In the data rows, the value 500 means zero.
Every row has a hidden score. How much higher is the second row's score than the first row's in each pair? 20 means about the same, 40 much higher and 0 much lower. The score is a weighted sum of the row's numbers plus the product of two more (or one squared), each taken from its middle value.
(554 477 452 484 435 540 496 347 635 525 561 588 393 481 334 559)
(567 330 549 490 503 534 598 460 644 580 484 440 551 627 535 630) ~ 38
(430 581 464 537 459 342 461 423 324 449 571 613 580 505 603 439)
(519 439 534 406 466 577 370 566 528 647 525 580 468 665 585 390) ~ 12
(534 434 577 683 591 455 551 523 465 391 622 465 378 427 394 452)
(545 428 382 603 319 594 583 516 594 508 574 536 376 499 388 526) ~ 23
(417 521 402 477 451 600 608 689 481 378 580 471 594 419 584 425)
(554 556 640 471 382 428 423 394 505 689 504 596 487 585 472 578) ~ 14
(526 418 361 459 256 537 625 532 468 578 597 522 424 461 469 440)
(421 504 380 401 480 402 495 438 336 437 494 622 610 463 612 440) ~ 11
(567 408 534 380 475 552 414 706 486 590 363 555 545 581 581 406)
(490 447 449 546 533 510 570 396 652 615 443 385 479 617 544 643) ~ 27
(422 449 383 432 367 577 638 660 455 469 496 411 563 417 612 519)
(558 534 606 601 568 420 459 474 431 445 651 576 357 374 398 475) ~ 12
(384 545 354 395 518 517 521 517 390 435 556 599 565 456 655 436)
(451 529 485 615 533 540 621 415 660 542 382 418 435 424 375 556) ~ 24
(497 580 626 451 463 351 438 517 302 477 599 581 608 499 566 527)
(440 488 447 617 533 612 625 498 674 561 456 429 431 606 488 619) ~ 26
(583 413 424 492 270 594 612 544 580 562 561 545 513 466 422 400)
(580 362 579 436 475 468 471 566 555 650 468 533 650 605 557 622) ~ 22
(647 601 686 497 436 489 385 654 421 472 459 435 445 437 436 533)
(580 529 536 569 515 613 407 583 490 589 490 616 404 666 572 372) ~ 16
(570 552 691 586 509 585 438 400 490 552 555 560 425 674 475 564)
(544 441 387 462 337 633 585 453 612 490 516 452 426 404 394 414) ~ 24
(439 568 428 372 512 405 486 436 341 457 442 619 542 408 579 372)
(642 443 567 377 472 597 389 556 563 624 553 534 501 676 554 504) ~ 23
(377 528 420 359 510 408 503 479 321 464 528 622 541 473 618 444)
(700 582 563 558 347 371 437 511 415 422 554 536 478 476 403 470) ~ 29
(476 434 462 565 542 472 527 324 705 566 349 420 477 465 472 564)
(430 510 500 425 504 363 453 512 276 426 572 589 599 499 592 498) ~ 10
(682 566 607 563 464 428 374 500 483 424 638 530 410 498 400 416)
(467 443 567 660 569 509 487 548 492 495 590 598 344 610 479 329) ~ 18
(526 526 665 479 491 548 400 663 421 488 651 359 491 518 404 549)
(492 628 656 502 415 408 401 521 426 330 547 544 611 564 505 464) ~ 22
(491 467 466 421 412 402 464 432 324 571 460 543 561 346 557 367)
(338 405 395 449 411 537 611 614 440 443 498 479 589 400 604 411) ~ 22
(570 505 508 465 391 600 451 419 534 652 523 599 448 691 573 531)
(330 590 603 467 514 397 518 439 553 597 399 391 526 432 544 651) ~ 21
(571 428 595 694 631 571 568 540 478 399 632 566 390 529 520 480)
(469 391 465 589 482 521 613 487 611 558 502 416 432 497 326 605) ~ 16
(372 481 483 444 452 346 462 441 325 433 517 586 636 513 593 435)
(487 591 738 528 350 503 525 537 468 426 548 430 593 488 421 417) ~ 25
(677 567 668 588 436 408 354 575 426 497 470 441 452 421 458 431)
(503 540 454 414 417 550 406 651 465 597 505 614 435 612 549 327) ~ 6
(423 504 435 600 625 476 525 621 457 482 389 475 377 363 439 344)
(506 505 640 579 371 567 491 517 515 564 589 707 446 645 531 466) ~ 16
(512 415 580 679 661 634 584 542 477 454 634 594 430 483 458 502)
(630 374 560 414 507 441 465 681 502 648 489 545 579 596 589 488) ~ 30
(442 552 434 623 469 566 593 405 640 443 529 410 559 382 382 428)
(377 656 524 435 579 503 540 369 483 525 428 306 555 415 478 595) ~ 8
(501 369 381 442 541 474 436 389 659 531 330 390 572 431 459 465)
(502 524 537 549 655 439 473 561 472 422 541 447 338 354 425 355) ~ 17
(511 412 321 549 380 583 592 641 528 540 529 447 472 458 389 394)
(566 372 505 408 481 502 383 620 494 666 437 603 473 529 607 400) ~ 11
(436 389 415 490 600 531 666 512 582 358 498 432 543 453 576 612)
(462 386 418 463 661 378 472 320 586 543 424 466 575 458 493 618) ~ 15
(556 514 516 466 389 660 417 483 528 658 559 574 447 660 583 483)
(669 527 636 583 483 580 423 378 510 509 630 472 391 531 389 518) ~ 23
(565 573 678 599 550 363 448 601 424 489 501 514 384 374 444 418)
(580 350 505 443 459 520 472 450 587 629 511 488 559 668 594 598) ~ 23
(430 344 537 519 563 368 509 422 548 606 425 470 577 563 516 682)
(381 485 305 485 589 548 589 535 597 342 546 418 566 485 535 539) ~ 20
(693 572 592 554 427 456 355 474 535 429 650 458 453 527 401 540)
(494 476 567 413 419 579 403 461 482 647 574 617 444 665 591 448) ~ 9
(458 564 458 389 469 439 512 503 325 534 484 589 619 400 604 367)
(563 388 451 460 574 448 454 289 525 516 447 497 602 514 511 687) ~ 28
(681 462 545 540 536 572 587 577 469 572 271 468 588 404 501 567)
(370 523 375 409 501 473 521 522 364 496 500 605 601 435 653 431) ~ 5
(451 460 421 418 296 516 525 558 358 477 413 575 624 433 607 512)
(614 416 525 475 492 401 450 426 516 652 545 593 466 546 344 584) ~ 21
(458 503 651 695 512 545 489 467 531 485 678 593 492 646 518 532)
(448 467 423 322 321 407 546 475 398 614 450 546 564 424 571 431) ~ 15
(507 482 440 521 494 597 558 459 603 582 495 360 452 698 561 611)
(687 641 624 527 443 436 328 514 512 436 563 582 492 495 417 466) ~ 7
(587 545 630 590 466 512 335 424 588 562 559 436 476 637 417 587)
(601 534 652 633 518 495 514 619 504 477 414 414 381 334 460 425) ~ 22
(513 487 511 571 451 652 612 446 661 566 528 378 490 644 525 581)
(460 377 479 451 565 319 514 334 484 427 536 488 565 473 473 666) ~ 16
(515 455 590 507 523 591 457 548 481 592 617 641 485 716 565 455)
(487 506 512 392 583 534 473 646 543 561 420 613 436 459 570 285) ~ 22
(511 616 448 545 475 607 563 456 645 441 511 339 489 458 365 429)
(529 467 501 413 606 461 365 552 453 555 481 607 437 550 563 276) ~ 14
(393 551 341 441 468 457 504 476 395 424 445 586 565 439 658 429)
(646 583 683 540 478 551 419 432 569 580 447 426 489 562 397 591) ~ 21
(522 559 533 589 502 559 564 501 600 405 448 354 607 387 351 457)
(550 424 496 478 471 587 557 510 587 617 513 452 490 706 570 631) ~ 24
(568 483 523 447 453 589 451 556 547 682 535 521 503 698 603 486)
(587 348 518 391 455 460 403 622 520 627 480 543 524 666 579 530) ~ 23
(606 410 563 321 479 512 356 593 531 675 491 565 532 580 554 501)
(565 474 616 546 469 624 465 529 447 591 581 651 434 673 581 505) ~ 21
(508 433 445 649 568 596 483 611 527 459 652 616 330 600 525 488)
(711 610 518 469 366 462 389 492 477 417 562 594 425 549 405 507) ~ 14
(552 445 530 545 500 447 502 428 586 592 565 586 353 551 313 530)
(482 535 533 589 646 377 535 586 455 393 522 422 372 401 393 407) ~ 28
(392 648 523 438 566 443 507 358 523 530 404 269 466 447 512 554)
(479 687 481 577 574 437 532 443 554 447 495 312 525 428 409 393) ~ 20
(322 505 361 502 567 609 688 534 543 382 520 465 500 490 581 507)
(630 668 626 519 462 386 395 507 452 466 519 641 508 603 440 444) ~ 24
(533 555 575 630 535 626 497 620 539 424 440 304 471 430 387 494)
(364 539 387 542 569 445 680 489 519 415 486 455 564 393 572 631) ~ 19
(334 534 390 486 528 563 651 538 498 363 517 532 556 433 635 506)
(581 464 576 353 576 548 391 634 448 580 463 594 397 582 582 384) ~ 27
(446 385 457 431 559 360 515 398 488 521 458 443 556 480 521 728)
(553 511 564 522 386 625 404 506 499 559 639 651 484 666 579 524) ~ 16
(606 465 499 423 478 594 437 577 589 672 502 548 444 663 594 486)
(432 577 413 442 475 382 577 397 362 511 540 548 543 349 565 373) ~ 22
(469 536 366 517 547 379 566 459 455 431 510 505 666 307 491 395)
(518 379 508 479 545 421 640 373 586 612 521 442 585 574 546 648) ~ 30
(547 470 509 495 513 675 376 530 486 599 536 603 454 632 602 368)
(388 489 391 434 530 371 509 411 367 508 515 574 656 383 485 378) ~ 15
(338 497 374 540 554 599 643 566 507 380 498 544 550 458 630 466)
(585 353 580 347 456 519 411 564 507 647 463 586 537 593 567 585) ~ 19
(358 505 518 416 469 335 527 502 358 389 576 553 681 515 540 475)
(634 413 557 375 473 526 398 595 517 679 483 603 507 590 578 451) ~ 18
(654 623 589 554 506 394 363 513 454 484 604 575 419 421 397 429)
(712 515 620 525 450 431 378 514 391 432 543 503 428 450 391 447) ~ 27
(362 606 409 458 533 559 562 460 413 414 493 561 578 466 670 440)
(621 614 715 484 395 384 395 643 445 487 534 535 506 500 509 457) ~ 23
(683 567 632 553 534 571 368 509 563 459 607 460 478 560 375 537)
(413 631 593 382 616 455 439 364 540 547 446 347 547 410 493 596) ~ 20
(582 463 354 527 328 628 647 521 578 540 560 576 397 516 435 466)
(566 496 617 489 414 552 495 470 471 677 496 661 551 644 564 547) ~ 17
(412 535 530 449 560 515 481 519 283 383 583 569 623 564 576 474)
(552 395 592 356 468 553 410 574 558 641 460 613 553 591 616 512) ~ 20
(627 563 664 458 440 445 474 694 455 496 559 420 382 400 432 497)
(548 427 494 485 518 583 534 452 584 620 502 383 578 644 547 672) ~ 20
(344 602 404 522 477 568 649 526 545 366 517 476 516 433 623 553)
(525 614 487 569 572 530 530 477 683 438 495 370 473 433 353 470) ~ 15
(482 510 426 519 441 533 511 454 577 440 475 336 595 382 343 389)
(543 561 459 581 420 655 599 457 648 494 463 455 450 460 339 490) ~ 14
(451 628 521 324 620 427 398 518 495 509 595 323 418 510 414 520)
(449 597 389 427 504 408 459 421 357 406 527 555 586 453 643 453) ~ 23
(589 474 519 475 450 349 458 402 505 655 542 593 486 566 364 593)
(517 493 445 605 565 514 613 396 646 595 444 477 481 518 394 651) ~ 21
(485 507 529 600 635 492 482 586 447 441 646 509 338 422 409 362)
(436 458 561 707 597 448 507 553 453 430 691 492 383 450 432 453) ~ 30
(490 406 508 389 243 520 523 585 409 611 476 408 582 432 490 540)
(515 500 548 357 450 605 351 511 552 665 498 537 488 658 571 441) ~ 13
(446 607 418 547 625 478 583 400 507 430 490 375 624 418 386 402)
(538 526 535 452 456 614 462 521 499 586 515 663 430 700 572 394) ~ 16
(576 405 485 441 247 515 493 606 435 575 489 390 606 467 422 541)
(470 462 632 634 515 605 525 561 524 430 649 622 339 562 438 511) ~ 13
(350 489 499 519 544 417 562 366 496 404 426 385 601 448 560 660)
(546 541 536 493 382 563 447 542 492 633 590 603 412 703 569 461) ~ 12
(565 677 563 543 443 373 402 455 557 425 500 390 608 508 378 445)
(604 445 552 628 606 447 484 531 476 418 688 532 398 552 376 524) ~ 20
(602 682 541 546 495 565 431 384 541 511 495 389 575 558 354 540)
(510 491 621 636 443 598 519 565 480 600 702 579 479 603 584 522) ~ 28
(485 453 514 508 483 612 500 626 525 620 525 675 397 613 629 475)
(373 467 501 535 545 548 355 551 506 562 492 555 318 427 554 313) ~ 35
(513 496 544 694 611 459 556 585 395 405 584 526 321 486 444 454)
(651 701 508 564 468 466 417 399 463 471 479 393 485 500 365 493) ~ 20
(576 509 540 354 509 581 354 575 503 633 476 547 504 643 585 384)
(573 563 720 508 401 420 493 591 423 397 520 612 548 565 538 567) ~ 36
(735 621 595 568 493 480 428 461 520 501 597 438 454 518 374 522)
(451 463 484 404 302 472 462 563 342 658 551 498 570 410 536 449) ~ 19
(520 396 490 430 487 545 410 570 594 687 468 491 509 646 605 563)
(384 379 329 380 625 478 511 472 574 422 448 506 599 454 485 618) ~ 14
(454 511 537 465 567 283 425 430 448 576 416 417 543 448 538 680)
(533 589 659 503 473 482 436 399 613 524 455 428 445 550 327 542) ~ 22
(342 554 370 504 534 535 692 655 474 390 512 490 574 471 569 477)
(350 523 415 432 431 498 607 526 374 434 515 601 543 444 657 462) ~ 19
(604 538 519 494 423 582 430 493 519 658 562 617 436 679 581 467)
(587 552 576 456 392 426 427 346 507 680 489 593 489 626 493 548) ~ 21
(589 643 591 542 450 494 458 413 585 485 486 294 524 494 378 558)
(544 432 606 447 549 337 410 542 468 618 418 578 613 519 572 646) ~ 16
(552 426 439 462 231 601 568 584 527 564 571 578 465 531 422 445)
(328 502 476 458 638 356 492 371 480 542 410 441 582 462 504 658) ~ 22
(505 317 451 483 615 391 503 344 565 533 424 518 588 539 528 643)
(436 333 347 470 638 501 546 489 582 355 506 426 562 445 514 567) ~ 18
(435 399 470 502 517 575 510 400 649 598 321 449 450 428 386 552)
(451 474 476 659 550 567 632 443 692 541 398 420 486 452 437 578) ~ 28
(467 553 565 586 552 648 561 615 573 401 445 288 474 417 448 484)
(492 307 296 407 562 524 490 530 597 425 423 422 503 507 463 568) ~ 16
(416 559 472 387 468 459 545 515 328 483 477 648 577 412 636 459)
(351 510 454 472 552 472 644 404 477 371 511 387 551 453 598 619) ~ 33
(439 449 511 473 501 504 566 355 647 601 358 451 438 412 370 543)
(412 413 406 492 618 413 614 485 567 386 493 381 546 472 530 660) ~ 27
(550 407 549 426 455 535 377 564 592 694 499 569 526 613 605 495)
(422 442 478 367 279 470 595 577 372 618 470 520 568 417 519 488) ~ 19
(443 463 426 551 522 580 393 649 467 504 357 611 370 445 499 331)
(712 542 576 559 392 486 376 521 504 414 638 548 476 522 389 469) ~ 27
(520 433 499 520 532 538 641 476 635 613 548 426 529 651 574 625)
(545 400 523 463 527 480 500 474 650 592 473 474 585 664 506 671) ~ 17
(583 590 642 492 423 405 398 584 311 460 548 637 535 484 497 482)
(392 542 401 444 477 395 508 481 337 473 481 638 551 453 602 366) ~ 19
(533 466 663 620 473 557 577 443 464 527 672 547 415 654 491 561)
(475 432 448 480 595 542 549 339 636 551 289 439 472 415 429 542) ~ 18
(394 495 464 375 538 387 455 422 302 443 493 596 575 481 605 457)
(415 596 440 605 573 540 607 431 521 311 473 404 515 515 572 585) ~ 32
(431 451 424 528 634 508 525 592 394 469 410 554 357 398 476 327)
(455 312 410 384 414 608 466 622 576 414 509 432 553 419 442 568) ~ 20
(545 503 659 585 472 620 462 501 449 519 574 661 526 670 546 572)
(541 383 516 556 525 430 557 416 578 582 556 426 612 609 522 688) ~ 33
(498 346 527 455 513 484 488 490 658 609 479 417 529 625 525 658)
(567 363 584 410 486 519 367 586 515 650 419 616 502 588 590 441) ~ 13
(564 445 495 425 465 544 404 560 556 625 507 503 469 741 580 538)
(498 306 458 343 462 518 522 653 573 567 469 430 593 420 423 573) ~ 16
(527 341 482 531 384 543 628 544 530 506 530 500 389 533 367 637)
(581 323 486 369 373 569 445 542 592 568 383 428 514 408 411 533) ~ 15
(528 462 538 514 586 620 451 577 511 566 488 673 347 600 536 346)
(459 460 513 346 241 464 531 628 448 605 458 487 529 391 527 491) ~ 21
(413 466 403 444 371 452 640 404 422 592 580 526 593 329 526 467)
(629 458 458 532 480 474 422 359 509 686 458 574 455 584 416 597) ~ 13
(421 522 458 496 573 520 428 643 464 482 371 500 386 442 475 273)
(385 476 400 522 500 584 657 599 525 336 521 500 569 509 626 524) ~ 28
(485 604 373 583 562 450 499 378 585 394 533 416 587 358 424 429)
(529 361 617 427 587 433 463 464 566 676 518 491 536 564 525 647) ~ 9
(400 355 327 480 609 526 570 501 577 344 456 510 473 474 512 585)
(421 418 383 525 680 561 640 499 547 376 462 505 538 407 529 604) ~ 20
(527 598 631 393 445 452 428 403 448 593 352 338 562 476 503 602)
(703 514 647 500 458 488 441 534 474 474 663 510 482 503 354 474) ~ 16
(592 551 621 662 416 629 452 443 488 504 601 528 481 601 448 634)
(643 622 643 559 426 426 380 506 484 488 624 521 396 533 402 428) ~ 15
(557 461 572 682 519 540 575 545 541 394 734 492 398 516 472 507)
(698 560 569 631 502 507 414 509 493 439 684 575 480 445 412 446) ~ 14
(549 380 452 561 401 520 597 502 533 525 583 532 392 482 316 582)
(459 535 427 635 537 531 621 601 486 334 396 418 458 385 472 411) ~ 27
(573 696 523 533 524 542 444 397 582 440 416 395 426 523 365 535)
(622 619 569 555 433 478 360 387 566 448 488 463 454 554 339 516) ~ 19
(523 578 629 532 409 456 458 354 520 665 473 539 512 607 434 616)
(462 470 651 602 392 556 475 497 502 546 612 701 456 606 566 559) ~ 18
(597 644 529 531 500 501 497 454 668 462 475 324 507 482 367 485)
(388 415 565 680 540 597 627 546 444 476 624 536 364 596 511 470) ~ 18
(530 349 478 506 569 444 472 407 585 569 473 453 571 589 566 698)
(661 566 563 587 517 525 435 500 464 426 607 483 457 524 309 488) ~ 13
(547 416 614 506 479 308 490 476 439 604 430 491 590 504 572 669)
(514 342 524 461 507 390 445 407 450 590 458 456 627 535 523 693) ~ 15
(476 388 637 448 530 344 480 484 438 584 517 476 562 508 561 694)
(404 541 463 482 516 362 538 413 386 476 452 503 555 294 543 366) ~ 16
(580 413 533 457 512 567 521 490 609 642 517 485 555 713 568 563)
(477 430 541 524 484 632 470 584 427 557 468 668 390 644 536 362) ~ 9
(517 545 430 564 605 461 608 386 498 337 504 397 545 404 406 409)
(570 634 528 570 439 508 416 374 554 426 468 393 540 479 324 487) ~ 15
(496 566 482 612 548 605 575 376 626 598 475 356 465 601 499 611)
(546 474 599 446 444 450 440 370 511 699 496 661 456 526 447 586) ~ 4
(577 555 523 491 653 590 544 574 549 418 500 256 422 426 454 482)
(354 537 406 469 533 606 612 531 444 399 450 499 489 491 674 435) ~ 13
(501 262 420 417 436 534 453 601 583 439 485 431 505 403 460 604)
(479 375 318 400 402 487 564 525 463 594 616 606 519 407 433 430) ~ 12
(521 488 632 633 459 612 569 546 398 462 636 622 420 628 517 467)
(461 542 427 626 461 626 583 360 607 473 564 458 473 495 343 455) ~ 26
(560 678 565 579 625 456 502 481 549 369 534 325 441 448 456 508)
(526 318 356 416 580 527 449 365 606 514 354 510 587 468 453 533) ~ 9
(387 432 416 470 631 551 590 541 608 315 472 477 478 410 534 573)
(609 657 572 457 451 546 387 371 529 459 540 387 454 531 357 499) ~ 21
(520 395 358 467 640 356 481 353 582 546 443 481 561 457 515 631)
(574 481 520 476 402 614 424 450 507 647 554 608 466 706 542 514) ~ 14
(466 449 537 701 534 555 531 573 500 446 710 576 412 604 441 526)
(612 537 543 590 587 614 581 603 602 381 467 344 494 395 451 519) ~ 25
(512 494 564 608 578 544 438 589 478 384 741 569 408 450 436 450)
(406 413 357 567 531 545 684 548 537 350 512 487 542 493 608 506) ~ 28
(357 618 405 495 443 383 486 460 462 365 482 477 675 501 392 495)
(452 382 335 457 494 614 665 603 505 358 523 510 542 456 550 538) ~ 26
(598 547 653 498 423 529 360 416 532 632 408 586 411 578 445 582)
(696 624 561 532 467 476 395 504 509 401 559 459 465 549 348 500) ~ 26
(525 637 547 519 542 544 548 416 608 465 472 272 499 475 372 504)
(454 527 388 458 438 474 581 472 351 457 481 620 626 445 643 422) ~ 13
(565 527 530 449 432 592 498 483 548 639 565 649 463 675 608 492)
(511 417 444 540 535 596 544 669 531 355 337 422 438 401 474 412) ~ 27
(455 500 455 635 647 474 530 612 427 434 402 499 357 399 482 352)
(387 326 395 420 444 597 578 655 575 437 429 456 586 441 432 495) ~ 13
(611 465 489 595 403 467 496 480 576 568 468 593 352 522 359 628)
(560 370 615 454 508 315 472 516 449 613 452 487 579 552 554 651) ~ 35
(384 461 440 555 544 497 604 383 637 549 494 436 446 495 405 669)
(372 665 497 372 617 451 421 415 440 467 479 297 497 475 524 520) ~ 21
(306 643 421 472 546 534 633 530 495 385 481 455 532 471 625 518)
(515 434 495 395 507 549 363 575 475 601 490 640 441 565 523 294) ~ 11
(453 326 356 438 590 352 487 403 483 469 434 451 591 512 519 630)
(417 489 476 588 552 600 591 352 705 510 404 416 461 507 480 582) ~ 21
